rotation ticks, each row followed by its count of ticks:
The counts run from 0 to 444.
[145 154 101 134 146 138 155 138 194 115 149 147 146 130  91  57  90 159
 145 126 125 120 142 108 124 117 156 125 133 107 118 133 149 112 122 164
  68 137] | 12
[115 142 149 129 151 121  86 130  89 152 136 128 154 122 130 126 104 128
  91 157 129  95 153 136 133 136 141 130  95 127 132 150 231  84 145 131
 158 118] | 409
[122 117 145  99 150 127  94 152 102 105 140 128 128  85 132 128 164 101
 179  66 120 159 141 162 146 140 117 132  74 143 153 153 152 124 149 103
 123 101] | 169
[141 117  91 153 117 135 158  77 184 126 201 150 134 152 121  82 142 123
 153 132  79 109 142 137 113 113 119 110 128 110 130 148 131 163 109 113
 108 153] | 155
[143 148 121 114 168 129 108 170 177 141 151  98 138 150 140  97 134 131
 151 113 106 116 165 161 129 134 138 138 107 104 166 182 202 145 163 145
 120 128] | 197
[115 119 153  77 172 141 142 126 185 122 155 124  91 103 142  95 133 116
 149 127  68 168 131 141 154 161 140 161 153 147 150 145 124 151 143 170
 151 132] | 86
[135  86 108 121 115 173 134  75 119  91 153 144 133  87  84 119 117 173
 113 125 152 117 131 125 110 112 119 151 118 122 101  73 101  89 139 126
  92 142] | 245
[129 150  74 134 137 141 106  73 127 133 128 148 186 125 155 116 165 168
 157 126 155  93 148 111  95 120 122 101  91 127 142  95 131 103 120 175
 119 158] | 337
[113  67 134 113 109 151 125  75  92  87 143 100 116 108 132 153 127 163
 117 172 129  74 142 146 113 139 104  98 115 119 108 136 126 130 123  58
 143 112] | 274
[110 101 127 146  96 128 138  72 153  93 157 154 105 109  70  95 134 132
  72 161 117 131 113 139 140 147 155 122 136 131 116 126 135 122 109 109
  93 174] | 357
[105 120 136 107 151 148 136 142 143  61  94  97 102 113 106  85  87 102
 165 111 129 108 138 121 139 144 121 105 119 132 100 144 133 128 156  65
 100  87] | 282
[142 142 119 105 166  99 172 109 147 155 112 132  78 120  93 131 122 129
  86 162  83 180 130 167 151 116 171 107 171 136 152 131 117 144  99 154
 130 124] | 116
[139 130 139 108 165 131 144 135  85 131 123  84 135  96 165 124 136 181
 166 151 126  99 138 116 145 137 118  49  97 164  94 151 136 131 132 132
 137  96] | 98
[104 100 155  91 138 151  65 122 112 112 120 100 136  83 116 141 143 148
  91 140 147 121 130 172 129 166 135 172 106 126 142 120 157  94 154 161
 135 164] | 203
[ 87 148 148 143 125 104 180  76 113 116 112 136  91 105 113 154 130  87
 118 149  97 151 125 144 139 106 137  87 139 146 125 149  95 145  76  89
 119 140] | 149
[134 122 116 127 169 121 120  43 127 155 174 142 126 162 151 128 150 107
 103 129  86 130 137 118 130 103 100 142 106 119 164 120 180 144 150  95
 161 157] | 267
[ 99 121 125 109 120 131 146 125 124 153 137 114 129 157  31 110 158 100
 104 143 139 139 143 142 132 164 166  89 155 125 128 122 167  96 119 160
 119 157] | 112
[103 171 159 110 166 131 102 123 156  89 120 124 103 122 124 167 164 170
 104 156 141 143 163 123 149 147 176 138 112 132 184 159 133 158 126 125
 115 143] | 231
[116 156 138 114 132 139 132 130 191  77 109  86 126 121 157 117  98 121
 171 180  85 106 152 117 121 114 129 126 131 105 136 185 102 161 102 153
 103 107] | 189
[121 165 107 129 130 115 136  77  80 139 104 147 162  87 164 149 150 179
 139 155 130  85 139 113 111 133 152  69 111 148 128 124 108 121  81 146
 140 136] | 335
[111 154 139 112 118 134 156 144 152  69 125 143  93 101  85 143  88 119
 142 116 113 130 150 123 136 128 178 142 150 113 146 157 125 153  99  81
  98  69] | 46
[105 108 194  94 165 155 128 163 106 135 151  96 107 100 121 154 160 128
 130 150 123 169 144 156 158 121 110 110  95 152 109 168 133 110 141 172
 150 113] | 414
[154 124 102 106 119 116 130 104 116 106 131 125 138  81 172 137 155 143
 177 106  66 113 137 148 120 131 149 111 121 114 153 161  87 171  86  91
 115 101] | 159
[126 148 104 155 127 116 143 116 119 144 139 128 100 163  44 152 128 124
 106 138 160 143 158 190 120 111 125 107 127 127 155 112 184 111 123 100
  95 130] | 349
[151 115 102  83 119 142 147 116 122 153 123  94 190 125  90 102 141 137
 139 124 110 112 156 107 105 138 170 128 157  81 125 132 123 115 100 167
  84 153] | 429
[125 100 176 136  87 119  96 101  79 137 169 101 131 102  84 128 118 107
 128 141 126 128 119 147 149 152 103 145  95 149 131 138 208 100 124  94
 115 141] | 173
[120 124 127 127 126 133  84  94 116 126 134 133 148 133 106 135 146  69
 133 115 144 146 151 151 111  97  97 168  74 122 159 105 176  88 146 127
 129 134] | 379
[111  78 153 107 147 167 121  88 137  71 163  97 105 115 159 143 177 153
 159 132 113 118 143 135 128 132  90 125 105 136 129 140  98 165 153  88
 124 137] | 272
[111 129 110 133 108 143  86 109 129  93 117 110 128 140  56 152 157 127
 122 132 193 131 150 155 108 132 130 139  99 127 170  86 151 103 135 137
  83 141] | 347
[135 173 125  95 143 137 190 146 121 142 111 121 143  98 117 139 106 131
 172 133 110 141 160 117 117  81 149 114 148 117 115 143  76 111  78 181
  99  89] | 219
[129 110  92 130 127 140 133 106 113 145 124  85 147 150 130 141 124 154
 142 188 141  54 171 158  97 120  97  80 116 122 122 126 179 108 139 134
 151 119] | 307
[168  92 105 108 121 145 115 108 135  95 111  76 125 162  77 115  72 107
 129 162 120 117 153 126 130  93 107 128 123  93 127 118 165 110 137 111
 103  79] | 73
[110 165 161 105 142 118 156 127 160 130 146 107  85 117 109 100  70  86
 176 137  93 152 139 113 155 146 126 168 153 154 154 148 173 141 119 143
 138 107] | 290
[111 171 155 107 173 134 119 137 163 109 143 106 110 131 120 155 180 157
 136 123 132 157 164 119 145 140 172 142 119 129 188 162 134 174 131 149
 107 134] | 230
[168 138 101 137 126 112 160  49 158 139 164 154 107  96 124  96  99 135
 136 123  67 158 106 152 124  98 121 160 148 125 143 113 110 140  96 119
  98 163] | 360
[119 107 120  77 157 142 136 170 123 109 110  50 129 112  95 120 168 136
 178 103 147 124 159 151 118 169 137  84 120 127 130 143 123 123 144 134
  87 116] | 313
[116 155 124 116 151 129 174 124  97 100  90 158 115  81 103 127  95 113
 157  92 120 128 147 104 132  99 164  98 128 129 104 125  94 107  99  88
  97  78] | 251
[159 150  71 139 128 121  96 109  99 119 117 162 144 107 107 142 110 163
 133 127 158 122 149 148 110 101 132 128  91 132 157  73 166  82 130 141
 122  85] | 134
[ 90 104 166 111 151 167 136 118 126 101 119 112 136  81 115  88 134 147
 123 139 148 130 121 123 133 132 114 117 111 140  65 127  87  83 145 166
  96 179] | 212
[148 176 102 121 157 118 121 100 133 161 113 119 184 155 110 105 136 119
 120 125 118 116 161  68 127 119 169 122 125  93 155 130 182 126 111 155
  87 159] | 225
